In the data rows, 128 means zero.
Some points, one per row:
[134, 209, 23, 153, 97, 149, 140, 110, 155, 118, 141, 103, 128, 102, 151, 128, 131, 146]
[140, 124, 100, 162, 25, 168, 141, 151, 149, 90, 105, 100, 122, 157, 142, 123, 119, 163]
[151, 87, 169, 129, 126, 124, 173, 119, 129, 100, 130, 151, 116, 108, 93, 116, 104, 173]
[92, 205, 84, 77, 156, 127, 82, 177, 152, 119, 149, 135, 131, 135, 133, 109, 132, 126]
[105, 54, 150, 198, 140, 221, 140, 113, 109, 113, 93, 149, 126, 134, 129, 96, 110, 115]
[81, 104, 88, 127, 122, 122, 145, 111, 162, 184, 135, 131, 121, 134, 85, 233, 129, 104]
[131, 175, 112, 112, 122, 120, 125, 232, 108, 87, 123, 112, 128, 119, 130, 137, 145, 106]
[140, 161, 162, 51, 135, 79, 133, 163, 155, 125, 118, 121, 132, 130, 131, 158, 134, 86]
[92, 189, 85, 108, 139, 113, 128, 131, 167, 126, 133, 126, 131, 132, 100, 221, 129, 83]
[85, 195, 141, 185, 138, 124, 89, 118, 134, 146, 116, 122, 133, 138, 152, 109, 141, 55]
[138, 168, 124, 117, 82, 112, 158, 199, 126, 125, 93, 127, 125, 104, 118, 122, 110, 167]
[93, 146, 80, 188, 102, 126, 131, 190, 135, 68, 123, 109, 112, 124, 127, 150, 162, 138]
[176, 145, 134, 158, 82, 151, 155, 84, 113, 90, 123, 115, 122, 140, 117, 114, 107, 174]
[147, 151, 124, 42, 131, 93, 143, 183, 135, 126, 135, 124, 140, 128, 139, 128, 137, 91]
[115, 143, 122, 64, 152, 121, 63, 176, 149, 113, 164, 130, 152, 147, 147, 100, 126, 113]
[189, 12, 146, 135, 144, 182, 143, 66, 119, 154, 97, 144, 129, 131, 136, 99, 122, 116]
[110, 138, 172, 151, 61, 81, 115, 171, 107, 92, 179, 112, 125, 122, 125, 148, 156, 145]
[196, 69, 123, 105, 149, 162, 161, 104, 96, 138, 96, 146, 131, 124, 142, 87, 110, 136]
[122, 123, 136, 76, 152, 71, 117, 140, 127, 119, 188, 156, 133, 125, 125, 82, 127, 165]
[169, 145, 128, 66, 100, 101, 147, 183, 104, 128, 154, 119, 142, 126, 130, 110, 144, 94]
[114, 160, 73, 202, 159, 74, 114, 74, 122, 112, 149, 112, 138, 140, 151, 135, 140, 125]
[133, 44, 155, 197, 58, 209, 160, 122, 123, 123, 80, 127, 119, 124, 123, 126, 125, 135]
[138, 45, 115, 168, 146, 100, 126, 189, 145, 117, 77, 99, 98, 110, 149, 166, 171, 134]
[132, 183, 77, 119, 108, 134, 127, 193, 124, 80, 104, 113, 142, 125, 124, 198, 144, 87]
[171, 88, 108, 188, 112, 84, 140, 111, 118, 91, 153, 141, 125, 115, 139, 107, 113, 169]
[169, 150, 81, 156, 72, 155, 168, 94, 108, 141, 102, 133, 127, 136, 150, 109, 99, 139]
[65, 54, 131, 120, 117, 140, 162, 99, 177, 169, 109, 131, 132, 156, 99, 172, 148, 88]
[129, 45, 252, 156, 135, 143, 114, 111, 144, 96, 116, 105, 113, 111, 133, 153, 136, 134]
[137, 204, 182, 146, 101, 90, 134, 156, 113, 128, 140, 136, 119, 120, 118, 90, 126, 84]
[153, 84, 140, 83, 145, 99, 147, 117, 126, 121, 155, 158, 123, 118, 122, 99, 109, 185]
[154, 124, 173, 169, 84, 181, 132, 82, 137, 116, 98, 128, 124, 137, 108, 112, 86, 164]
10 more points follow, each with its number after it:
[127, 38, 165, 156, 105, 204, 150, 84, 129, 151, 86, 144, 128, 148, 118, 109, 94, 145] 0
[54, 63, 169, 164, 169, 166, 107, 108, 135, 192, 124, 144, 130, 136, 131, 85, 131, 93] 1
[155, 118, 135, 190, 96, 159, 160, 130, 113, 164, 102, 140, 117, 101, 102, 107, 95, 133] 2
[86, 167, 57, 79, 140, 105, 131, 158, 129, 109, 188, 122, 149, 131, 143, 117, 140, 147] 3
[161, 144, 107, 114, 107, 122, 133, 170, 140, 130, 167, 116, 134, 130, 130, 153, 127, 32] 4
[158, 79, 113, 123, 123, 134, 170, 114, 127, 194, 121, 129, 114, 115, 75, 205, 123, 103] 5
[124, 90, 154, 151, 107, 214, 174, 135, 102, 137, 76, 141, 124, 131, 107, 111, 95, 136] 6
[160, 117, 129, 116, 124, 89, 148, 100, 131, 102, 162, 157, 135, 134, 145, 51, 106, 156] 7
[41, 101, 169, 144, 162, 167, 147, 101, 147, 172, 113, 131, 112, 131, 85, 148, 135, 123] 8
[71, 186, 92, 165, 120, 140, 123, 127, 128, 100, 109, 110, 115, 120, 131, 227, 154, 128] 9
Which three of these numbered points are nearest to each point below, ignoring the 2 directions in which the first points spread most? Their numbers follow each, nearest first.
[121, 40, 124, 107, 128, 144, 167, 100, 148, 175, 128, 119, 116, 121, 88, 239, 138, 115] > 5 9 8
[166, 109, 178, 169, 87, 159, 149, 107, 119, 165, 118, 134, 114, 97, 99, 118, 97, 145] > 2 0 6
[65, 116, 114, 146, 145, 104, 155, 150, 129, 101, 88, 125, 100, 121, 149, 188, 167, 146] > 9 0 8
[108, 77, 195, 147, 134, 223, 157, 142, 105, 99, 102, 143, 120, 104, 115, 94, 118, 136] > 6 0 2
[176, 76, 159, 75, 122, 135, 128, 102, 146, 158, 129, 115, 129, 132, 58, 201, 142, 125] > 5 9 0
[71, 80, 171, 186, 160, 173, 98, 91, 127, 191, 125, 132, 129, 140, 132, 89, 129, 83] > 1 8 0
[132, 155, 91, 110, 123, 123, 131, 242, 114, 98, 118, 114, 133, 123, 136, 114, 141, 108] > 6 2 0
[54, 114, 174, 160, 183, 146, 105, 103, 126, 176, 126, 146, 130, 138, 130, 87, 123, 93] > 1 8 0
[121, 177, 175, 118, 85, 144, 133, 190, 91, 76, 154, 117, 138, 124, 124, 100, 132, 124] > 6 2 0
[106, 57, 125, 81, 147, 147, 155, 105, 158, 172, 134, 130, 121, 132, 94, 231, 128, 97] > 5 9 8
[87, 166, 33, 101, 139, 123, 125, 174, 124, 118, 176, 121, 125, 121, 132, 129, 152, 164] > 3 0 7
[147, 54, 137, 77, 124, 138, 119, 102, 156, 151, 128, 116, 133, 139, 63, 230, 150, 131] > 5 9 0
[148, 165, 82, 137, 118, 136, 126, 185, 118, 96, 125, 117, 136, 125, 116, 207, 130, 63] > 4 0 9
[75, 93, 181, 163, 152, 173, 106, 83, 137, 203, 105, 141, 125, 140, 133, 106, 116, 85] > 1 8 0
[158, 169, 94, 171, 137, 96, 78, 64, 138, 121, 148, 123, 137, 142, 181, 98, 120, 117] > 7 3 0
[74, 81, 193, 125, 203, 155, 80, 93, 123, 127, 140, 143, 141, 145, 142, 80, 136, 115] > 1 8 0
[105, 204, 98, 75, 151, 135, 60, 171, 160, 161, 119, 128, 131, 132, 134, 110, 138, 112] > 0 6 2
[198, 25, 147, 125, 109, 172, 147, 76, 111, 185, 107, 122, 127, 126, 145, 101, 139, 109] > 4 0 2
[111, 60, 157, 174, 132, 167, 121, 81, 117, 192, 116, 137, 127, 145, 170, 78, 134, 63] > 1 0 4
[41, 123, 183, 128, 167, 145, 153, 102, 147, 154, 128, 138, 112, 120, 97, 131, 133, 130] > 8 1 9
[105, 64, 176, 81, 147, 137, 158, 100, 147, 176, 117, 138, 122, 129, 95, 197, 109, 123] > 5 9 8
[57, 152, 181, 109, 184, 145, 144, 111, 141, 161, 122, 145, 119, 128, 104, 98, 119, 113] > 8 1 0
[84, 81, 196, 119, 161, 150, 173, 120, 125, 182, 131, 142, 113, 110, 98, 91, 122, 126] > 8 0 1
[148, 91, 51, 129, 146, 56, 129, 99, 126, 192, 148, 141, 143, 154, 134, 132, 130, 106] > 5 3 7
[109, 67, 131, 53, 166, 121, 150, 121, 121, 109, 174, 143, 138, 130, 134, 113, 128, 175] > 3 9 0
[149, 184, 84, 124, 125, 136, 133, 175, 121, 92, 114, 118, 129, 125, 126, 203, 132, 64] > 4 9 6
[143, 27, 133, 85, 167, 154, 166, 96, 120, 188, 101, 153, 129, 136, 135, 95, 117, 124] > 0 3 6
[197, 15, 141, 160, 100, 176, 148, 72, 116, 153, 86, 127, 127, 131, 127, 132, 134, 119] > 4 0 5
[126, 218, 160, 165, 105, 83, 110, 168, 111, 129, 136, 133, 121, 119, 115, 93, 128, 108] > 2 7 0
[143, 114, 106, 199, 115, 81, 123, 126, 109, 85, 166, 146, 129, 127, 154, 76, 122, 148] > 7 3 2
[131, 151, 72, 112, 129, 123, 134, 235, 122, 98, 120, 122, 138, 130, 144, 106, 130, 98] > 6 0 2
Now 10 new points, numbered from 0 again:
[106, 75, 188, 158, 108, 212, 111, 75, 118, 183, 110, 128, 133, 147, 157, 93, 126, 74] 0
[162, 169, 51, 147, 139, 91, 144, 87, 155, 114, 135, 129, 131, 127, 159, 95, 102, 147] 1
[175, 127, 90, 146, 66, 164, 151, 144, 138, 93, 98, 124, 130, 113, 100, 138, 108, 186] 2
[121, 110, 155, 191, 105, 74, 119, 137, 115, 93, 171, 144, 122, 116, 145, 91, 118, 163] 3
[166, 67, 89, 183, 67, 181, 142, 62, 131, 118, 104, 118, 128, 168, 149, 121, 127, 129] 4
[105, 60, 144, 105, 160, 114, 143, 109, 120, 111, 153, 142, 120, 118, 93, 158, 135, 207] 5
[151, 1, 174, 137, 146, 211, 140, 82, 100, 165, 110, 133, 131, 137, 132, 104, 126, 103] 6
[83, 127, 71, 90, 157, 133, 123, 131, 132, 118, 103, 120, 138, 138, 103, 244, 152, 147] 7
[104, 73, 126, 49, 139, 114, 137, 131, 139, 119, 201, 137, 133, 122, 130, 124, 137, 177] 8
[132, 179, 152, 144, 74, 79, 122, 191, 109, 104, 172, 125, 121, 110, 128, 105, 138, 131] 9
The same question for these:
[118, 67, 149, 79, 150, 169, 97, 73, 137, 158, 118, 109, 132, 156, 85, 213, 142, 159] > 7 5 6
[159, 122, 161, 154, 102, 149, 167, 110, 115, 176, 116, 140, 113, 113, 64, 149, 123, 90] > 6 9 4
[94, 147, 28, 122, 153, 132, 109, 158, 157, 116, 125, 114, 125, 131, 113, 228, 149, 119] > 7 5 8
[177, 42, 114, 160, 50, 184, 155, 109, 133, 142, 90, 120, 125, 161, 153, 105, 117, 116] > 4 6 2
[111, 55, 139, 162, 135, 136, 159, 114, 122, 196, 113, 170, 116, 116, 121, 93, 106, 125] > 6 0 4
[102, 105, 107, 58, 159, 101, 143, 127, 129, 101, 187, 143, 147, 142, 137, 104, 125, 159] > 8 5 4
[158, 185, 50, 155, 150, 119, 137, 62, 134, 96, 157, 118, 135, 122, 165, 100, 124, 129] > 1 4 8
[159, 107, 112, 142, 92, 132, 179, 152, 131, 108, 101, 143, 118, 100, 101, 114, 113, 183] > 2 9 5
[175, 0, 110, 127, 135, 172, 155, 131, 102, 162, 98, 133, 129, 130, 135, 113, 152, 112] > 6 4 8
[176, 66, 74, 194, 92, 171, 147, 47, 134, 140, 105, 130, 123, 139, 127, 132, 130, 130] > 4 1 6
[196, 70, 121, 81, 131, 111, 95, 67, 136, 170, 138, 112, 140, 154, 124, 153, 132, 147] > 4 6 7
[176, 95, 159, 80, 90, 145, 158, 115, 143, 132, 138, 141, 117, 110, 115, 89, 111, 178] > 2 4 8
[108, 31, 142, 72, 138, 115, 137, 112, 133, 90, 188, 125, 147, 135, 135, 134, 141, 183] > 8 5 4
[153, 147, 76, 154, 53, 143, 153, 190, 125, 142, 97, 127, 125, 115, 117, 126, 105, 153] > 2 9 4
[96, 196, 116, 183, 150, 80, 76, 130, 125, 137, 147, 141, 135, 133, 143, 95, 126, 102] > 3 9 1
[127, 100, 117, 67, 126, 82, 115, 136, 148, 140, 193, 157, 125, 112, 120, 115, 130, 177] > 8 5 4
[136, 194, 122, 66, 175, 187, 124, 122, 137, 166, 89, 92, 111, 98, 122, 133, 140, 152] > 6 2 7
[130, 136, 114, 238, 121, 85, 135, 96, 133, 114, 130, 124, 123, 118, 143, 116, 131, 105] > 3 9 1
[106, 110, 80, 100, 118, 71, 113, 85, 158, 115, 198, 148, 146, 150, 132, 114, 140, 163] > 8 4 1
[152, 93, 138, 189, 80, 154, 134, 19, 134, 161, 110, 124, 125, 136, 152, 137, 125, 123] > 4 6 0
[116, 168, 207, 143, 148, 123, 73, 130, 145, 135, 131, 128, 131, 131, 154, 82, 121, 62] > 0 6 9
[123, 195, 136, 129, 100, 115, 102, 218, 107, 110, 149, 126, 131, 125, 130, 83, 130, 113] > 9 3 2
[137, 163, 219, 119, 105, 99, 107, 167, 132, 91, 162, 118, 133, 121, 135, 97, 134, 83] > 9 3 0
[72, 84, 153, 158, 149, 184, 190, 145, 108, 134, 103, 136, 114, 112, 94, 124, 130, 129] > 6 5 8
[130, 172, 206, 131, 150, 109, 107, 146, 127, 163, 112, 120, 132, 121, 139, 98, 122, 51] > 0 6 9
[97, 172, 75, 77, 148, 103, 104, 175, 139, 98, 173, 135, 148, 142, 124, 112, 129, 146] > 8 4 5
[141, 67, 100, 64, 146, 138, 165, 116, 136, 125, 151, 148, 124, 121, 110, 132, 115, 187] > 8 5 2
[107, 96, 48, 140, 170, 90, 137, 179, 139, 81, 115, 128, 112, 124, 133, 152, 160, 169] > 5 8 7
[102, 85, 220, 72, 199, 135, 122, 111, 117, 120, 124, 119, 146, 146, 127, 114, 128, 121] > 6 0 5
[220, 90, 142, 103, 112, 146, 154, 84, 107, 149, 109, 119, 130, 112, 145, 103, 140, 118] > 4 6 2
[163, 91, 188, 115, 134, 140, 101, 50, 142, 175, 125, 115, 132, 153, 89, 173, 136, 85] > 6 0 4
